Each row is where one point has got to under a steady rotation. How many steps took it there?
The counts run from 0 to 53.
[ 80 143 107 189 152 149 116 113 128 105 158 126 134 122 128 176 150 168
  99 109]	5
[110 131 142 193 138 153 150 130 125  89 131 112 141 116  98 162 105 150
  85  98]	14
[ 48 155 145 155 128 128 114 127 112 141 111 161 129 119 147 118 150 146
 130  77]	16
[ 63 154 130 157 129 116 128 130 105  88 106 136 123 133 150 102 148 138
 128  91]	11
[ 59 110 177 143 143 165 123 135 115 146  97 132 113  91 115 127 139 133
 114  84]	17
[ 90 108 189 159 138 182 132 139 108 143 100 114 138  84 113 154  94 123
 107 105]	36
[ 56 139 170 128 150 140 104 107 105 166  97 142 127 100 156 132 124 129
 135  85]	35
[ 84 120 171 132 148 132 138 114 112 122  84 138 131  97 164 102  97 125
 127  58]	44
[115 146 149 184 150 128 133 129 117  69 122 104 157 129 132 155  96 157
  88  88]	33
[ 96 144 138 165 150 110 153 105 128  86 104 128 152 137 149 120 117 152
 102  64]	29
[ 96 186 135 155 140 114 116  92 125  77 122 124 156 140 162 149 103 147
 109  93]	38
[ 68 142 159 131 158 135 118 111 129 140  90 147 139 118 172 128 121 157
 128  73]	39
[ 85 123 126 186 143 184 115 132 133 123 157 127 134  94  95 174 135 157
  81 112]	9
[100 152 147 153 163 120 124  90 133 122 110 128 155 120 185 156 108 164
 116  62]	43
[ 72 122 184 149 119 165 126 129  87 118 106 113 132  88 100 129 112 105
 118 110]	22
[111 142 162 152 143 178  97 107 110 129 135  96 163 107 128 181  93 147
 121 134]	46
[ 61 132 173 134 142 159 105 117  96 163 104 121 135  79 128 150 114 107
 127 112]	31
[109 125 129 210 138 106 148 137 116  77 136 120 132 121 130 139 131 170
  83  80]	10
[101 170 141 156 153 156 113 101 124 110 138 114 162 128 137 191  95 155
 102 109]	42
[ 61 121 158 132 135 150 129 140 108 134  86 152 119 113 141 106 143 133
 104  56]	21
[ 83 177 124 190 140 149 116 118 115  70 138 103 141 135 124 156 131 164
 103 103]	19
[143 125 153 169 162 149 132 107 133 121 115 109 162 103 147 172  85 157
  88 109]	51
[ 79 161 182 107 154 122 117 102 108 119  82 138 150 136 169 126 102 131
 157  90]	53
[ 90 118 159 171 130 176 131 146  99 101 133  95 138  97  76 137 106 126
 102 111]	18
[ 98 139 168 121 145 177 108 118 117 165 121 107 149 100 116 163  96 132
 112 127]	50
[ 55 151 116 146 153 127 113 105 122 122 123 141 136 112 169 127 154 156
 101  72]	20
[ 42 136 161 144 121 122 147 133 105 109  92 134 110 119 119  94 127 123
 129  88]	7
[ 73 161 107 167 134 120 122  95 137  95 142 139 126 134 144 150 160 160
 104  94]	1
[ 82 133 120 179 156 103 137 124 121  90 118 140 138 112 154 118 154 154
 104  70]	6
[ 49 121 132 158 137 125 139 130 117 125  98 145 108 108 144  89 150 139
 113  77]	2
[111 140 133 174 148 154 119 114 134 109 143 118 155 107 140 185 121 172
  84  95]	28
[ 71 136 150 159 151 111 135 128 114 119 102 143 130 113 168 101 131 143
 115  55]	25
[ 36 140 157 128 125 155 101 127  95 152 119 143 106 103 119 115 146 120
 137  84]	12
[ 88 136 206 129 127 180 118 133  89 132  98 113 137 123 113 138  94 101
 130 104]	45
[ 71  95 156 154 151 179 127 132 107 148 136 126 128 102  94 154 132 134
 109 121]	13
[ 48 126 158 142 127 172 110 139  99 138 121 122 113 101  92 130 132 113
 128 119]	8
[ 69 169 133 170 140 119 132 111 116  71 129 122 125 135 144 135 128 156
 106  94]	15
[ 89 153 123 189 128 170 125 127 103  89 148 100 127 128  93 165 113 146
  92 127]	0
[104 149 156 148 148 104 144 111 121  98  91 131 142 120 176 123  95 140
 114  59]	48
[ 74 139 194 122 130 137 117 109  99 120  86 126 139 111 144 120  98 117
 147 108]	49
[ 67 123 165 151 116 136 138 140  97 121 112 142 108 105  88 107 140 109
 132 101]	3
[115 142 142 150 159 140 119 109 140 121 127 118 178 114 169 173 114 167
  95  85]	47
[ 92 149 121 175 161 132 121 108 131 107 138 142 144 122 155 161 126 164
  93  77]	24
[125 152 152 153 135 119 140 103 130  88  95 116 173 134 172 131  81 150
 123  83]	52
[ 89  97 183 132 152 154 121 133 112 157  80 130 139  94 141 118 101 129
 129  70]	40
[105 126 184 151 138 176 127 123  97 112 115  91 153 119  91 153  75 128
 117 115]	41
[ 74 170 140 149 138 120 110 107 116  95 101 140 142 134 172 143 108 134
 131  78]	34
[ 62 161 181 124 128 120 125 100 102 114 103 139 138 118 149 103 113 115
 140  76]	30
[ 79 151 175 159 140 176 104 122  95 134 128 108 141 112 105 166 130 140
 105 118]	27
[ 88 164 153 172 140 174 110 126 118 102 144 115 143 117 104 176 118 161
 107 119]	23
[ 50 133 181 134 126 149 131 130  83 121 100 129 134 109 123  95 107 103
 132  84]	26
